(in the rows, 128 means zero)
Turns in one plane each, and the order they were made in; the first pair answered
kole (before -> after):
[106 123 140 144 144 128 162 121 147 113 129  72 148 119 142 101 139 124
 120] -> [103 129 130 140 156 115 159 110 150 115 126  76 131 136 132 101 143 130
 134]
[173 131 134 124 121 135 115 166 135 104 100 169 124  95 133  98  79 103
 157] -> [135 113 161 154 101 175 129 159 124 116 124 145 172  85 160 130 114 102
 115]
[164 118 101 101 167 123 122  85 150 108 140  60  90 146 101 130 154 123
 120] -> [194 118 105  86 154 124 120 112 152  97 125  72  90 121 104 107 122 112
 124]
Gesi (before -> after):
[ 89  94 141 156 125 145 124 155 110 143  82 104 154 142 143 154  92 101
 137] -> [121  97 130 141 137 127 116 159 115 142  74  90 138 133 130 128  75 101
 158]
[132 120 137 152 115 165 150 127 162 106 131 124 151  91 134 136 129 134
 125] -> [150 131 109 135 141 131 135 123 170 102 116 126 113 107 109 117 116 142
 166]
[123 104 115 114 169 132 116 117 123 144 118  91 108 116 123 127 150 141
 147] -> [ 98 105 126 127 158 143 123 113 119 144 125 103 117 127 136 151 162 138
 131]
Zes (before -> after):
[154 127 116 106 145 119 112 125 121 124 120 115 132 105 132 110 125 126
 159] -> [139 124 133 106 141 130 111 106 114 137 141 125 140 127 149 112 137 137
 158]
[117 121 130 136 140 111 125  76  97 153 172 133 138 187 137 107 168 128
 160] -> [110 141  96 153 148  89 152  79 118 127 136 105 132 155  95 140 192 113
 131]
[146  83 137 148 142 121 118 129 136 120 150  55 156  97 109  92 158 145
  91] -> [156  77 142 139 141 124 108 137 132 122 154  62 155 101 116  78 143 146
 103]
[110 162 117 126 124  95 147 120 128 143 118 133 126  95 118 153 145 113
 125] -> [140 151 117 114 122  92 129 145 120 138 110 137 123  87 116 127 111 113
 148]
runa (before -> after):
[128 113 147 122 116 145 124 128 124 137 133 149 138 131 149 115 121 121
 127] -> [135 124 140 108 130 127 125 107 130 145 138 141 127 139 142 102 130 127
 137]
[129 122 160 107 107 151 144 148 112 150 145 145 135 130 174 107 108 107
 123] -> [143 139 145  84 132 122 144 111 123 162 151 133 113 142 159  89 121 121
 139]
[119 148 117 105 114 130 114 153 145 122 119 174 115 168 128 134 102  96
 133] -> [123 155 110  97 124 116 114 139 150 127 120 166 107 171 120 125 109 100
 140]
Pairs:
(two turns a pair)
[134 128 124 117 137 148 126 100 101 151 124 121 127 119 136 125 132 137
 103] -> [139 135 114 114 145 138 125  94 106 149 117 119 115 122 125 124 132 139
 112] : Gesi, Zes
[100  89 110 176 146 154  83 176 111 123 113 129 107 162 107 134  99 125
 189] -> [110 105  95 157 169 126  85 142 123 133 118 113  88 172  91 119 115 137
 201] : runa, runa
[125  99  98 171 155 135 110 155 124 107 109  54 132  99  90 143 135 124
 139] -> [112  78 147 157 144 165  86 129 100 147 166  91 146 153 149 120 131 149
 163] : Zes, Zes
[155 117 132 128 121 119 132 137 149 113  97  83 143  92 113 132 108 120
 116] -> [136  95 166 133 116 148 117 122 131 143 136  91 165 123 150 128 116 136
 125] : Zes, kole
[116 150  83 154 113  89 164 114 127 112 106 108 136 100  81 164 142 108
  99] -> [147 107 141 116 100 123 108 127  88 152 159 159 140 150 148  89  75 137
 167] : Zes, Zes
[ 91  99 114 132 141 113 127 134 135 154  93  71  98  90 107 127 158  97
 110] -> [104  74 152 111 133 135  96 134 112 182 133 104 104 127 151  87 126 115
 148] : Zes, Zes
[124 132  82 120 135  95 141 121 129 111  88 140 104 144 111 135 142 140
  99] -> [136 106 103 125 115 122 123 165 112 105  85 158 117 138 131 120 104 132
 110] : runa, Zes
[143 105 171  92 137 158 136 129 101 141 170 160 178 157 143 138 162 143
  96] -> [133 139 114 101 167 109 154 108 127 119 132 138 139 156  84 169 195 139
  91] : Zes, kole
[141 143 142  94 119 120 126 148 120 128 113 197 105 144 141 108  77 129
 142] -> [ 99 134 162 125 105 151 140 137 112 137 133 196 136 151 165 147 111 131
 108] : Gesi, kole
[124 131 119 144 139 109 134 124 122 125 123  95 124 116 117 139 141 131
 126] -> [144 123 125 128 138 109 115 136 114 131 126 111 117 124 128 110 112 135
 150] : kole, Zes
[153 102 156 109 121 146  98 154 125 142 145 153 124 115 148  95  92 136
 157] -> [102  97 160 139 128 162 107 114 119 159 170 131 138 143 154 135 146 150
 138] : kole, kole
[112 150 176  96 139 115 133 133 104 119 177  64 149 109 154 110 135 132
 101] -> [111 170 129  94 168  69 123 123 118 106 147  76  97 138 110 118 136 137
 133] : Zes, Gesi
[ 86 118 118 120 104 130 107 136 124 142 108 127 128 146 124 149 124 110
 137] -> [ 99 113 130 114  94 141 111 146 124 143 112 115 146 120 134 135 116 105
 124] : kole, Gesi
[110 116 108 173 126 143 140 149 129 104  97  94 136 100  93 170 149 105
  93] -> [111 107  98 164 135 133 103 163 116 103  89 147  93 156  92 155 110 117
 151] : Zes, Gesi
[144 189 122 140 134 113 141 124 132 106  88 107 123 147  94 152 148 105
 135] -> [171 156 157 136 106 151 126 168 113 111  97 113 153 122 128 118 105  99
 139] : Zes, kole
[138 133 131 140 112 143 132 129 132 120 128  91 170  67 123 140 123 116
  89] -> [ 82 146 117 161 120 133 128 105 131 118 129 137 139 130 116 188 148 124
  98] : Gesi, Gesi
[ 88 141 152 122 133 117 127  73 136  92 160 167 109 181 164 139 115 150
 112] -> [147 136 133  87 152  91 115  84 144  91 145 135  93 154 141  85  82 150
 142] : Gesi, Gesi
[123 141 123 144 131 121 151 120 143 120 128 106 154 103 135 160 159 123
  94] -> [138 124 123 147 129 129 140 144 137 117 123  93 162  90 133 148 141 119
 102] : Zes, kole
[100 166 153 125 100 141 178 102 143 123 134 150 136 114 156 165 156 113
  81] -> [112 182 110 105 134  93 157  88 152 116 114 162  78 152 118 150 141 125
 132] : Gesi, Gesi
[ 99 125  82 166 158 112 138 119 140 117 100  77 101 137  78 181 173 130
 131] -> [145  82 129 126 146 142  80 146 104 150 138 123 103 174 134 100  96 150
 201] : Zes, Zes
[109 137  90 141 155  99 129 116 115 115  93 121  91 137 106 139 126 108
 143] -> [ 91 136 114 155 125 127 139 137 108 105  93 152 113 128 131 162 120  95
 115] : kole, Gesi
[102 160 113 139 125 118 159 108 136 116 116 133 121 123 114 160 160 112
  85] -> [105 151 107 143 116 119 144 140 130 101  97 161 106 130 108 163 131 106
 104] : Zes, Gesi
[136 112  91 154 140 124 116 156 128 116  94 109 108 123  90 149 114 120
 139] -> [127 103 107 166 125 146 124 164 125 119 102 101 133 107 105 159 122 116
 119] : kole, kole
[150 144 124 107 156 120  98 146 130 114 123  91  96 147  79  90 111 146
 143] -> [134 121 163 132 123 171 112 168 117 118 138  74 156 110 115 106 121 133
  94] : kole, kole
[180  79 145  63 145 149  82  72 119 154 158 144  98 179 147 100  88 136
 189] -> [167  87 170  76 127 175 135  43 135 161 180  75 166 110 160 122 148 125
 103] : Zes, Gesi
[133 152 113 112 136 119 110 129 120 145 144 204  71 171 167  97  82 135
 187] -> [ 86 193  73 149 147  96 162 100 150 119 113 165  69 142 119 172 155 117
 120] : Zes, Zes
[158 140 102 100 140  85 131 132 138 140 106  92  84 171  89 123 112 108
 142] -> [124 134 109 138 110 114 154 167 134 116  87 100 112 144  93 175 122  83
  94] : Gesi, Zes
[132 102 147 161 110 106 141 135 114 135 116 127 149 139 143 144 102 148
 120] -> [145  99 144 157 116 102 137 136 116 136 116 115 149 130 138 134  98 148
 126] : Gesi, kole
[132 138 122 129 113 126 130 151 131 105 112 188 113 132 128 142 103 105
 120] -> [115 139 132 132 111 133 134 132 128 115 127 192 119 148 141 156 122 111
 113] : Zes, Zes
[120 152 154  99 116 120 106 146 120 112 127 209 108 170 157 143  94 131
 117] -> [105 170 143 105 121 110 122 131 130 107 120 204 103 167 143 164 118 126
 101] : Zes, kole
[155 132 102 148 145  95 115 121 147 139  98  75 127  82  71 130 137 132
 140] -> [101 142  97 173 142  97 115 110 142 134  97 128 107 132  75 179 156 135
 139] : kole, Gesi
[152 111  97 146 159 131 115 149 126 125 103 122 115 129  88 142 115 128
 162] -> [123 111 107 162 145 146 121 155 119 121 104 147 120 142 100 168 119 125
 148] : kole, Gesi
[ 76 134 145 105 152 129 102  68 104 182 152 156 123 150 103 128 199 180
 154] -> [110 133 147 113 132 143 138  98 120 163 131  86 175  49  93 123 206 150
  91] : Gesi, Zes
[113 127 155 119 123 153 134  82 125 172 179 131 149 146 177 120 158 143
 121] -> [166 124 144  92 132 136 125  98 131 171 168 103 143 117 161  72 127 141
 141] : Gesi, kole
[151  84 163 100 113 135 122 125  76 133 187 125 143 119 144 119  54 127
 118] -> [101 118 134 110 143 102 140  56  91 140 194 122 111 165 121 160 120 144
 111] : Zes, kole
[151 109 129 115 132 135 130 128 140 126 127 100 153  91 130 102 117 133
 128] -> [122 113 141 121 132 142 139 101 142 137 147 105 163 109 142 120 145 141
 114] : Zes, Zes
[132 141 174 105 120 138 126  99 138 134 172 149 143 146 162 109 114 140
 107] -> [113 166 141 123 134 113 151  83 160 117 145 123 132 131 122 147 151 130
  81] : kole, Zes
[ 90 163 118 104 126 103 120  93 148 126 140 126 119 120 102 155 169 141
 116] -> [135 159 117  73 122  96  97 123 145 122 130 148 102 116 106 111 116 140
 152] : kole, Zes
[108 142 100 140 111 155 175 112 114 134 117 132 133 108 126 147 173 119
 118] -> [135 157  80 115 122 126 164 117 121 124  98 149  99 116 107 124 146 118
 150] : kole, kole
[151 130 112 120 144 116 131 138 138 105  95 122 100 115  99 115 114 120
 144] -> [110 124 151 121 141 141 128  92 124 140 148 145 115 162 143 124 143 141
 140] : Zes, Zes
[166 183 117  98 129  56  98  87 159 160 164 143 128 132 125  97 159 152
 141] -> [141 191 125 108 118  65 105  82 158 155 164 178 125 151 135 121 166 149
 130] : Gesi, kole
[109 100 147 158 130 151 126 104 122 165 167  94 166 130 134 143 170 146
 127] -> [163  98 114 150 132 130 116 162 131 132 116  73 148  82  93 116 119 124
 145] : Zes, Zes
[120 129 156 122 136 109 130 118 128 128 103 115 149 123 114  96 107 137
 119] -> [107 132 161 123 136 113 134 106 126 132 111 117 152 132 121 106 121 141
 114] : Zes, Zes
[ 96 100 123 175 104 173 129 148 127 136 144 137 142 112 165 158 109 152
 127] -> [ 90 120  79 181 133 135 136 135 143 123 116 115 110 116 118 176 130 151
 134] : kole, Zes
[148 113 127 143 128 142 156 144 140 117 136  58 176  48 112 133 149 119
  89] -> [157  88 171 119 119 171 123 137 111 151 183  95 184  90 163  92 120 142
 126] : Zes, Zes
[126 127 129 108 129 110 124 116 130 135 146 141 122 136 145 110 120 135
 149] -> [122 128 138 114 123 118 140 111 136 136 150 120 146 112 149 120 138 127
 118] : Zes, Gesi
[ 84 155 108 175 140  87 140 118 135 128 121 113  79 118 119 175 158 118
 118] -> [137 128 123 165 113 110 122 189 123 112 102 112  99  68 129 134  94 101
 130] : Zes, kole
[115  97 113 144 158 133  95 150  89 133 169  84 119 176 124 118 117 114
 165] -> [121 118  95 130 167 108 100 140 101 125 156  95  96 181 107 117 117 113
 171] : Zes, kole
[119 166  93 150 133  99 168 119 148  97  89 127 121  98  90 166 159 112
  94] -> [137 164 100 142 125 103 169 139 148  90  80 135 123  81  93 154 140 104
  93] : kole, kole
[159 135 108 109 140 127 124 164 147 104  95 139 107 101 121 102  92 131
 143] -> [129 112 155 111 124 167 117 139 127 137 150 160 137 137 176 101 107 151
 140] : Zes, kole
[155 144  98 118 144 104 136  96 155 145 115 108 100 117 103  97 134 142
 144] -> [130 146  90 149 127 114 149 126 155 118  88 120 105 102  94 140 137 121
 115] : Gesi, Zes
[ 97 129 144 141 123 130 126 107 126 134 143 165 120 154 143 145 145 125
 122] -> [130 122 163 128 106 145 132 127 127 133 143 147 148 110 158 119 127 115
 104] : kole, Gesi
[117 164 116  95 130 139 153 149 121 100 107 138 108 121  91 162 145 130
 127] -> [106 158 128 105 126 151 163 142 119 107 119 123 128 112 101 168 160 131
 111] : Gesi, kole
[101 104 130 185  97 159 125 160 125 120 116 105 136 139 127 163 146 113
  98] -> [132  87 138 171  94 164 100 183 115 124 117 117 132 141 136 128 107 114
 128] : Zes, Zes
[139 113 120 132 135 135 116 139 123 147 125  89 137 113 118 121 123 139
 137] -> [132 112 125 129 140 136 110 125 119 155 137  96 135 132 126 119 129 147
 143] : Zes, kole
[114 110 132 129 153 115 114  96 116 147 139  88 124 160 123 119 152 148
 165] -> [ 82 114 150 147 128 139 123 105 109 140 139 133 132 172 147 153 155 138
 139] : kole, Gesi
[122 135 136 107 117 138 139 122 138 106 120 133 104 148 119 138 145 128
 126] -> [133 133 142 104 106 142 139 136 137 104 117 135 112 132 125 131 134 121
 121] : kole, kole
[127 149 117 136 151  98 143 115 144 123 124  78 126 102 109 141 147 150
  91] -> [155 121 137 131 132 124 125 157 130 123 126  78 146  79 126 113 107 143
  99] : Zes, kole
[162 132 121  89 119 135 132 168 150 145 112 136 143 106 137  86  89 125
 124] -> [ 93 121 130 129 130 155 147 116 143 167 149 106 168 140 147 140 162 143
  98] : kole, kole
[103 140 134 136 133 133 149  90 133 158 177 179 119 169 137 144 156 141
 163] -> [135 143 128 149 115 140 186 126 151 132 145 109 164  66 117 146 160 109
 103] : Zes, Gesi
[195 123  93  99 144 131 100 132 131 121 114 103 122 131 154 119 108 140
 132] -> [158 130  79 115 151 124  96 118 126 117 111 132 100 173 147 151 121 147
 142] : kole, Gesi
[168 137  97  99 157  63 119 134 141  89 111 108 123 102 108 107 116 143
 146] -> [109 155 100 121 146  72 126 123 137  80 109 175 106 154 122 160 132 142
 136] : Gesi, kole
[134 152 118 110 142 121 124  85 117 146 141 162 113 166 141 116 139 146
 139] -> [127 149 137 116 114 144 131 107 110 138 140 188 131 153 163 128 128 134
 116] : kole, Gesi
[114 165 153 131 107 121 108 149 169 103 128 101 129  88 127 123 104  84
 123] -> [ 79 165 146 146 123 119 110 113 167 116 145  89 124 120 121 150 144  98
 123] : kole, kole
[ 95 140  91 153 145  95 131 126 139  99  93 150  80 153  86 187 153 119
 124] -> [ 82 125 121 167 134 125 151 105 135 121 128  98 134 123 108 192 190 122
  83] : Gesi, kole
[ 84 148 105 151 134 112 119 113 136 134 119 163 106 178 115 176 142 131
 145] -> [135 146  97 139 118 106 115 172 141 106  84 161 110 123 101 151  91 105
 144] : Zes, kole
[134 129 155 107 129 145 113 138 118 110 155 182 136 113  97  97  97 160
 131] -> [115 128 159 119 124 154 116 133 116 110 160 191 140 123 103 115 107 160
 122] : Gesi, kole
[117  98 158 133 113 155 100 151 106 151 156 157 131 169 163 110 106 134
 150] -> [ 70 125 132 162 125 139 137 114 126 140 145 129 132 165 135 169 169 128
 105] : kole, Zes
[127 113 106 142 165 106 121 112 136 133 126 110 106 145 102 132 140 128
 152] -> [127 105 117 159 143 127 136 145 136 119 113  99 135 106 106 146 138 109
 118] : Gesi, Zes
[101 150 102 139 133 111 146 101 144 121 115 105 127 116 106 155 176 128
  89] -> [174 124 115 109 125 118 119 147 135 123 111  93 135  80 115  86 108 124
 123] : Gesi, Zes
[108 140 111 114 127 100 142 108 144 144 106 140  78 188 110 147 145 138
 110] -> [100 114 137 139  92 142 131 160 124 132 101 166 107 176 137 162 117 121
  98] : runa, runa
[118 124 163 130 130 161 127 140 126 138 152 119 146 107 146  96 140 126
 125] -> [ 97 141 136 136 155 136 134 108 137 137 147 110 124 129 121 120 173 133
 126] : Zes, kole
[140  94  84 154 148 113 111 146 121 113 110 126 122 134 113 138 134 152
 171] -> [158  82 104 151 131 132 120 162 119 114 118 103 153  97 128 125 129 146
 149] : Gesi, Gesi
[138 115 155 121 150 154 126 107 115 156 174  46 180 104 145 113 146 143
 141] -> [157 135 122  96 176 111 112  96 127 153 158  63 129 131 115  92 129 151
 185] : kole, kole
[130 132 132 135 100 143 148 152 134 100  90 105 157  44 100 152 133 127
  95] -> [155 113 117 131 114 134 120 172 128 102  83  95 141  52  86 129 105 133
 133] : kole, Zes
[159 165  96 122 135  89 160 152 164  67  67 119 112  92  87 142 120 106
 128] -> [125 130 182  99 120 144 125  98 122 138 169 183 138 188 189 110 121 150
 162] : Zes, Zes
[139  81 117 144 168 150 121 170 132 106 106  74 174 102 108 131 113 112
  95] -> [126  84 101 128 193 126  85 147 122 118 113 128 119 186 105 121  97 137
 158] : Zes, Gesi
[119 122 119 152 138 128 106 117 111 160 144 139 117 143 116 131 122 141
 169] -> [107 120 137 159 117 147 115 131 106 155 143 159 133 134 134 144 119 132
 148] : kole, Gesi
[137 122 157 126  79 141 123 159 131 121 136 175 140 127 159 155  92 111
  95] -> [140 124 164 104  99 129 110 118 129 148 164 177 125 163 168 132 100 134
 124] : Gesi, Zes
